Each row of T is roughly a mix of the hidden directions of one of 4 groups.
T:
[[-10   4   1  28 -45  18  23  20   4 -17]
 [ -7  -4 -18  19 -44  -1  27 -21 -23 -12]
 [-23 -14  -6   2 -30 -18  -2 -39 -31   0]
 [ -5 -36   9  40 -26   3  -9   7   9 -25]
 [ 25  10 -24 -15 -25   8  31 -31 -18  -6]
 [-27 -16 -21 -10  25  -7  -7 -14 -45 -10]
 [-48   7  -8 -24   7  23 -17  17 -16 -10]
 [ -5 -44  -9   0 -32  31   3  21  -1   6]
 [-15 -28  34  26  -4 -20 -23  21  11 -13]
 [ 42   0  -2  12  -9  12  24  15  20  35]
 [  6  -3  12  -5 -21 -20   0  -3  51  29]
 [  7  15  -4 -34  43  14 -15   8  16  23]
 [-29  14  -9  46  -1  11  11  31   6  -2]
 [ -2 -28  11   4  30 -28 -43   4  -4  -2]
 [  4 -26  -2   8 -33   0 -15  -3   9 -49]
 [-29  -9  14 -12  32 -11 -40   3   4  21]
 [-11 -47   5   8  -3  -5 -33  31  -7   1]
 [  8  38   8  12  31 -11  18 -34   6  14]
 [ 35  -1  32   3 -13  14   8  12  32  25]
 [ 39 -11   0  17 -45  -9   0 -15   2  14]
 [ -7 -31  28  27 -30 -24  -7   1  -3 -22]
 [ -9  10  14  54 -11   9  29   1   8  10]
 [-22   3 -15   0  16   5  -5 -16 -42 -38]
 [-18   3   6 -30   1  19  16  -8  -7 -50]
 [-16  -8  11  45 -32   7   9  27   2  -9]
 [-27   2   6  26 -32 -11 -21  -1  21  32]
 [  0   1  11  -4  47 -31 -29  -3  -6  17]
 [  8  -3  16 -18  12  24  38   3 -20 -36]
 [-17   0   5  -8 -16 -30 -14  10  46  24]
 [  1   3  -7 -30  31   7   3   4 -11  49]
 [  3 -17   5  22 -27  -7 -13  -8  11 -51]
 [-12  23 -37   9 -20  12  28 -22 -24   4]
 [-30  21 -27  23  10  26  14  26   7  15]
 [-24  13  18  47  11 -23 -17  12  -5 -10]
 [ 24  -7 -23   5 -33  -2 -30   4 -17  33]
 [ 47  11  -8 -25 -11   1  22 -26  -8 -12]
 [-10  15  -9  -5 -45  21  21  32  -4 -10]
 [ 17  10  -3 -27  29 -23 -20 -36   4 -18]
 [  4  -8   6  -5  16 -35 -41  -8   1 -34]
 [ 46  -1  -6 -12 -23  15  33   0   7 -18]
 [ 10  -1 -28 -11 -32 -18 -37 -26  10  -7]
 [ 22  -1   2 -20  14  -3  24 -22   4 -48]
 [ -8  -8 -13 -15 -45  26  12  32  -5  -7]
 [-14   6 -11 -31   9 -12 -18 -41 -24  19]
 [-31  -6  20   7  30 -16 -39  13   6  13]
 [ -5  -3 -54   7  -1 -24  17  -5  -1  25]
 [ 13  -4  35  17  11   4  50  -1   8 -12]
 [-58  11  10   4  16  -1 -10   8  21   1]
 [-25 -27  -6 -22   5 -34 -11 -22  11  27]
 [ 37  -8  10  20   5   9  22  21 -23  33]
 [ 11  -4  32  10  -7   4  46 -14  11 -28]
 [-41   7   7  -9   3 -10 -24 -13  -9 -41]
 [-43   2   6  -8 -36  28 -11  12 -15  -2]
 [ 35 -14  35  -8  -9  12  11 -20  26  19]
 [ 33 -25  -3  -5   0   1  25 -29   6  35]
 [  5  19  -4  -4  19  19  33 -17   0  45]
 [ -5  -3   7 -37  23 -16 -31 -30 -12  17]
 [ 40  24 -18  -2 -15   9  35 -14  -8 -15]
 [  5  10 -23 -27  21  36  11  20  20  21]
 [ 18  19 -34 -21   0  33  31   1   5  10]
 [-51 -14   3  15  12   1 -23  20   6  18]
 [  5 -36   2 -16  33 -16 -38  -6  -4   9]
 [-44   3 -33  -4   9 -24 -15   0 -19 -16]
 [ 12  25 -24  16 -28  -5  23 -22  30 -15]
 [ 25  -4 -37 -27 -15   2 -31  -6 -23  -7]
 [ 26  -8  16  35 -30  -7  12  -1   5  34]
 [ 25   5  -7  15   3  13   8  49  -1  32]
 [-22   0  -4  11 -18  16 -22  27 -20  42]
 [ 28   8  -1   7 -26   0  25 -29  38   4]
 [ 10   0   8 -10  42  20  30  23 -26  -7]
 [  9 -41   4  -7 -46   7  19   0   5 -13]
 [ 13  -7 -14 -52  22  -9 -24 -14  -6  -2]
 [ -1   4 -26   8  11 -25 -40   2  11  36]
 [ 18  -8 -36  11  17  10  21  12 -37  20]
 [ 19  24 -27  27  -2  19  16  35 -15  -4]
 [-12  16 -20  12  12  15   1   6 -42 -37]
 [ 39  -9   3   7   1  17  19  21 -35  23]
 [ 12  -4  15  40 -18 -16   4   1  17  41]
 [  2 -51   5  26 -17   6 -17  -5  10 -21]
 [-26  18 -34   6 -18 -32  -3   6  30   2]
 [ 39   9  10  15 -11  18  15  29  21  25]
 [ 10  45   5   4  13 -22   7 -32   8 -25]
 [  2  -9  16  45 -29 -16  11  10  -3 -29]
 [-14 -22  21  47   6 -19 -22  20   0  -3]
 [ 27  -5  17  38   0 -19  17  -1  18  32]
 [-36   6   7 -19  -9   4   3 -19  16 -46]
 [ 24  11  16 -13  40   6 -13  29  28   3]
 [ 32  13   4  13 -24   5  17  11  41  20]
 [-25   8   3 -12  15 -15   2 -24  32 -40]
 [  7 -23  -5 -36  33 -14 -34  -4  -8  13]
 [ -1   5 -57  13  -3 -19  21   0  -2  17]
 [ 30 -14  41 -10  -8  14   8 -28  21   7]]

Each list below has two rows that fit no group; the rest each fit one group, if only roughly. Name those rows in the order they come.
  * k844: [ 17 -24 -10 -34 -35   9  19 -26  -8  -2]
  * k599: [ 32  10   5 -17  -8 -21   3 -43 -23 -12]
  * k791: [ 11  31   5 -37  29  13 -15  13  -5  24]
  * k412: [-18   2 -10 -26 -14  37  -3  13 -39 -13]
  * k963: [ 42  -8 -23  13 -14 -19 -20  -6  -2  31]
  * k605: [ 17  36  -9  26 -22  11  11  28  24 -11]
  * k837: [-32 -11  -3  17 -30  15  16 -10 -38 -15]
  * k968: [ -4  23  13  44 -22  -5  18  -8  12 -29]
  * k284: [ 28  -5 -27   5 -14  -9  29 -26  22  27]
  * k15: [-23  16  -5   1  -3   5  -8 -19 -14 -55]
  * k122: [-51   9  24  19  -9  -1   0   7  24  14]
 | k791, k837
  * k221: [ 10 -18 -10   3 -29  35  37 -19  12   6]
  * k200: [  8   8 -51  17   1   6  23  -7 -26 -16]
  * k567: [  6   7 -24 -49 -26  23  15  -1  -4   3]
  * k358: [-29  18   5   2 -18 -25 -21   4  43 -10]
  * k586: [ 28  -9  -7   3 -16  -9  21  -5  35  40]
  * k806: [-16 -27  10   9  22 -17 -25  31 -14  29]
  * k677: [-16  -4  36  21 -30  22  30  10  -4   7]
  * k998: [ 16  -3 -31 -36  21  13 -18  11 -29  -8]
  * k810: [  7  28 -26  21  -9  15  18 -11 -14 -41]
  * k649: [ 25 -31   5 -14  31  -6  18 -14 -31 -14]
  * k144: [-12 -13  17  -9  10  43  19  16 -32  17]
 | k649, k144
  * k871: [-23 -24  13 -19   8  41  -9  16 -28  -7]
  * k80: [ 18  -9  -5 -12 -49  23   0  -1 -30 -11]
  * k996: [-43  17   5  -2  -8 -20 -28  20  18 -19]
  * k400: [-15  28   6  28 -16  14  35  22  -2  23]
  * k46: [  6  31   9  29  -9  20  25   0  -5 -38]
  * k57: [-11   8  -8   8   8  -4 -15  59  -4  20]
  * k253: [ 17  25  14  11 -31   9  13 -17  39 -17]
  * k700: [ 19 -15  -8   2  26  23  14   4 -49   5]
  * k831: [-22 -45  15 -22  -4   6 -21  16  18  14]
  * k423: [-10  22 -49  21   3  -3  12  18 -20 -15]
 | k871, k46
  * k67: [-20 -19   9  15 -20  10  -5  53  -7   7]
  * k913: [ 21  -3 -19 -46   1  11  -1 -36   4 -12]
  * k497: [-37 -36  18  -3  -5 -20 -30  -9  -7  12]
  * k436: [ 12 -27  37  31 -12  -8  10  -2  -2 -32]
  * k720: [-34   2 -17 -44   1  19 -25  -6  -6  -9]
  * k330: [10  5 -3 20  5 25 18 46 28 -5]
  * k815: [-35  14  26  -8  -5 -11 -35  16  16 -22]
  * k369: [ 30  -5  30  28 -14 -31  -1   2  -2 -28]
  * k504: [-29  19  25   3  -8  -1 -25  -5   9 -43]
  * k205: [-51 -15 -10 -11   6  -1 -23  -8 -10  28]
  * k531: [-40   5  -7  -7   8 -22 -33  34  -4  -3]
  * k139: [-20  -8   7  23 -30  -1  -8  48  -6 -12]
 | k436, k720
  * k992: [  7  -9 -21 -36 -22   7  13 -38 -20  10]
  * k182: [ 22   3  -4 -34  -9  -6   6 -45 -25  -2]
  * k375: [  7  23   0  21  19  -5 -10  43  34   7]
  * k755: [ -6  37 -33 -13  15   9   8 -25 -22  18]
  * k78: [-21  -1  21  15  -9  29  15  31 -23  28]
  * k401: [ 22  29 -25  12 -18   9  38 -14 -15 -12]
  * k964: [ 42 -23  11 -39 -15  -1   6 -15   5  -9]
  * k503: [-41   7  35   5  -9  25  23  14  -4  -7]
  * k931: [ 33   7  -9  20   9  32  17  28 -27   2]
  * k424: [-23  32  17  -8  -9  14  14  -3   8 -46]
  * k571: [ 36  26  22   3  21 -30  -7 -15  -3 -20]
  * k143: [-39   8  15  11   9 -20   1 -14  43 -10]
  * k230: [-18  -4 -11  12   3  28  12  44  31   5]
  * k278: [-8 -6 12 42 21  1 12 -5  4 43]
  * k662: [-40 -32   2  14  -8  16  -9  29  14  15]
 | k375, k424
  * k81: [ 42  42  -1  10  12  -7  18   0  -1 -18]
  * k941: [  0  50  -4   1 -23  -6  22  -9   0 -30]
  * k274: [-40  11 -13   0  10 -18 -26  37 -10  -6]
  * k680: [ 21  -9   8 -23  16  -6 -37  15 -29  26]
  * k715: [ 24 -15 -16  -6  29 -22  -3 -23 -10  37]
  * k207: [-51 -24  -4  -1 -10  -6 -20 -13 -14  19]
  * k399: [-20  15  10   8  14  15 -20  22 -27 -41]
  * k528: [-15  31   4  13  -8  14  -6   6 -14 -51]
  * k799: [  3  10 -29  18 -24  28  40  14   2  -5]
  * k29: [-36  19 -21   7  -6 -21 -18  38  12  -2]
  * k464: [ 41  16  13  24 -12 -14  20  -1  -3 -33]
  * k317: [-11 -26   5  10  29  -6 -22  23 -11  40]
  * k171: [-30   1 -14  -7 -17 -31  -1 -38  22 -14]
  * k544: [ -6  20  34  -1 -17  12 -10 -11  20 -43]
  * k255: [ 47  -3   5  15  33 -16  27   1   1   5]
 | k680, k715
  * k784: [-33   9  -5 -12  23 -16 -28 -27 -19  23]
  * k441: [-17   1  21  16  -7  28  17  33 -29  21]
  * k243: [ 21  32   6 -11  52  -1   3  -7  -2 -10]
  * k433: [ -1  -3  18  23 -53  -7   5 -20  20   2]
  * k823: [-35   5   4   4  19 -28 -29 -23 -23  14]
  * k72: [-32   0  34 -13  10  -7 -38  11  -6 -20]
  * k295: [-15  16 -28   4 -24 -28   7 -26  32 -12]
  * k636: [-12   4  -4  26  18 -19 -21  10  19  46]
  * k208: [ -2  -3  11   6  21   8  27  20 -13 -51]
  * k578: [-29   5  23  28  20  -4   6  17  26  31]
 | k243, k208
  * k859: [ 22   0 -30 -29   3 -16 -20 -25   2 -31]
  * k566: [ -6  -6  27  42 -23 -13  15  -5  23  23]
  * k447: [-17  12  20  -2  -7  -9 -28  44  24  15]
  * k96: [ 50  13  -3 -36  16   8  10  -1   9  -8]
  * k377: [  5   4 -35 -26  12 -20 -35 -19  10 -18]
  * k12: [32 -4 15 23 28 -2 27 18 -6 30]
  * k79: [  5  15   6   6 -44 -32  20 -15  -4 -24]
  * k193: [-12  28   8  40  28  -3  -9  32   9  -4]
  * k753: [-48   2 -25 -14  -4  -4 -28  14  -8 -17]
  * k691: [ -8  -1   2 -16  11  35  10  32 -41   4]
 | k79, k753
  * k378: [ 23   1  14  -4  46   6  38   3  -8 -11]
  * k93: [ -7 -28 -18 -17  14 -16   8 -46 -20   7]
  * k61: [-20 -11  10  24 -10   0 -10  51  -7  21]
  * k768: [  4 -37  22  21 -26  -4   3  29  18 -19]
  * k14: [ 32  47 -15   4  17   2  21 -11  -8  -9]
  * k550: [ 36   9  23  14  15  -1   5  34  23 -22]
  * k432: [-36   3  29  24 -12  22  14  21 -11  20]
  * k94: [  0 -11  43 -20 -12  -8 -13 -15  38  11]
  * k658: [-12   0  -6 -22 -40  10 -10 -23   1 -39]
  * k388: [-28   7 -26 -26  13   8  -7 -24 -20  33]
  * k457: [-17   4  58   4   4   5 -12  -1  25   3]
  * k711: [-14   8  11   2  37   7  29  26  -8 -33]
  * k471: [ 13  -7   5 -13   8  32  29  19 -40 -15]
  * k932: [-11   8   1  12  15  16  20  11  -9  55]
 | k457, k711
  * k242: [-9  5  9 28  7 19 29  9 -1 47]
  * k855: [  0  31 -16  24 -11  -1  -5  46  22   0]
  * k767: [-27   8 -30 -32   2  -2 -37  -6   0 -20]
  * k708: [-33 -16   9   3 -21 -17 -24  31   9 -27]
  * k780: [ 17  -7   9  28 -14   7   5  21 -15  48]
  * k318: [-12  -8 -40 -27   3 -27   2 -23  27   2]
  * k574: [-14 -26   1  -7  10   2 -17  42 -16  34]
  * k227: [ 13 -13  -6 -20 -32 -10  10 -43 -24  -7]
  * k363: [-19  -5  23   0 -26  37  25  17 -24  -6]
  * k511: [ 45  41  -7  -2  18   3  18  -4   0 -11]
  * k616: [-15  -8  22  46  19 -17 -12  19  -3  21]
  * k987: [-17 -26  -3 -42  -3  -5 -19 -30 -11  19]
 | k708, k318
  * k196: [-20  -5  -1  11 -16  16   6  48  -8  32]
  * k745: [ 21   6  26  -1 -26   1   7 -31  40 -11]
  * k918: [ 19   8 -12 -12  10  14  26 -51  11   7]
  * k146: [  0  51  -1   7 -16   0  31 -14   9 -19]
  * k152: [-23   2 -19 -34 -23  17 -29  -4 -23 -15]
  * k888: [-56   6  20  -2 -17  18   1   4   8 -15]
  * k348: [  9   1  26  10  34  -8  42  -2  19 -17]
  * k238: [-15 -38   2   9 -25  21   9  25 -30  13]
  * k496: [ 10  27  -1  48  -3  -2  22  19   1 -22]
  * k472: [ 13  27  -4 -21  20  31  40   1   4  11]
  * k466: [ 41  15  17 -26  33  -2 -11   9  18  -2]
  * k958: [ 51  24   1  -9  20  11  20   6  11 -14]
 | k238, k472
  * k562: [-1 -9  0 18  0 29 13 45 33  1]
  * k467: [  0  21   5  26 -29  26  33 -24 -11  -3]
  * k125: [ 17  14 -11  -9 -21  16  27 -39  14 -26]
  * k76: [ 44  30  15  18   2 -14  10   5   2 -29]
  * k336: [-26 -18  22 -20  20   0 -22 -19 -29 -23]
  * k701: [ 16  -1   7  26  -1 -37  -3 -18  41  14]
  * k648: [ -1 -17 -17 -39   0  25   7  16 -12  37]
  * k805: [  0  -8  15  19 -15  24  -3  44  -8 -32]
  * k647: [  3  22   6 -17  36 -38 -29  -6  -6  -8]
  * k536: [  7   7  21   4  10  33  -2  -7 -34 -40]
  * k977: [ 23   4 -16  -9  26 -32 -13 -25  25 -22]
  * k165: [-18  14 -27   3 -23 -25   8 -34  27 -13]
  * k825: [-18   7   6  38 -29   8  15  39  -4   4]
  * k559: [-27   8   6  24  13 -28 -14  -5  39  20]
 | k467, k805
  * k873: [ 19  32  -6 -17  16  -4  16 -47   9  -9]
  * k502: [ 11   4 -15 -18  17 -27 -11 -30  26 -33]
  * k188: [ -2 -22  -2 -29  15 -20 -43  21 -16  -2]
  * k99: [ 41  -9   0  -5 -16  15  25  23  26 -18]
  * k232: [  6 -10 -21   9 -44  19  23 -19  26  -3]
  * k820: [ 16  18   7   5 -33  -7   5  -6  52  -2]
  * k861: [  6 -29 -15 -33 -30  33   7  16   0   6]
  * k3: [-17 -17 -13 -42  -4  -4 -11 -33 -16  23]
  * k192: [-18 -20  47 -23  10  -3 -28  -7   8   0]
  * k679: [ 37 -26   2 -40 -18  10  15  -5  10  -5]
  * k322: [-21  18   8 -11   7 -17 -29 -24  42  -5]
  * k600: [-17 -21 -17 -46  -1   9  -8 -24  -9  24]
 | k232, k322
  * k65: [-32 -30 -18 -17 -33   8   4 -20 -14  15]
  * k577: [ -7 -47   1  12 -27   7 -21  23   1 -18]
  * k224: [ 11  22 -13 -46   5 -17 -16 -14  -4 -29]
  * k635: [-21 -23  14  21   0  -9 -28  45  -7   5]
  * k384: [-48  20 -29 -22   6 -16 -10  -1 -12  -3]
  * k994: [ 39   9 -24  20 -13  13  35  -1  11  16]
  * k877: [-48   0 -16 -13  -1 -33 -23  -7   7  -4]
  * k738: [  9  14   1 -33  11 -17 -35   2  17 -36]
  * k828: [-10 -43   6 -21 -32  -8  -7 -28 -12   2]
  * k351: [ -8  -2 -18  -6 -38  16 -30  10 -30  21]
  * k576: [ 22  10  -5 -17  21   0  10 -54  11  -1]
  * k231: [ -8  28 -50  22  -3  -7   8   6  -7 -22]
  * k347: [ 22  -3  -4  25  -6 -37 -11 -20  33  20]
 | k384, k738
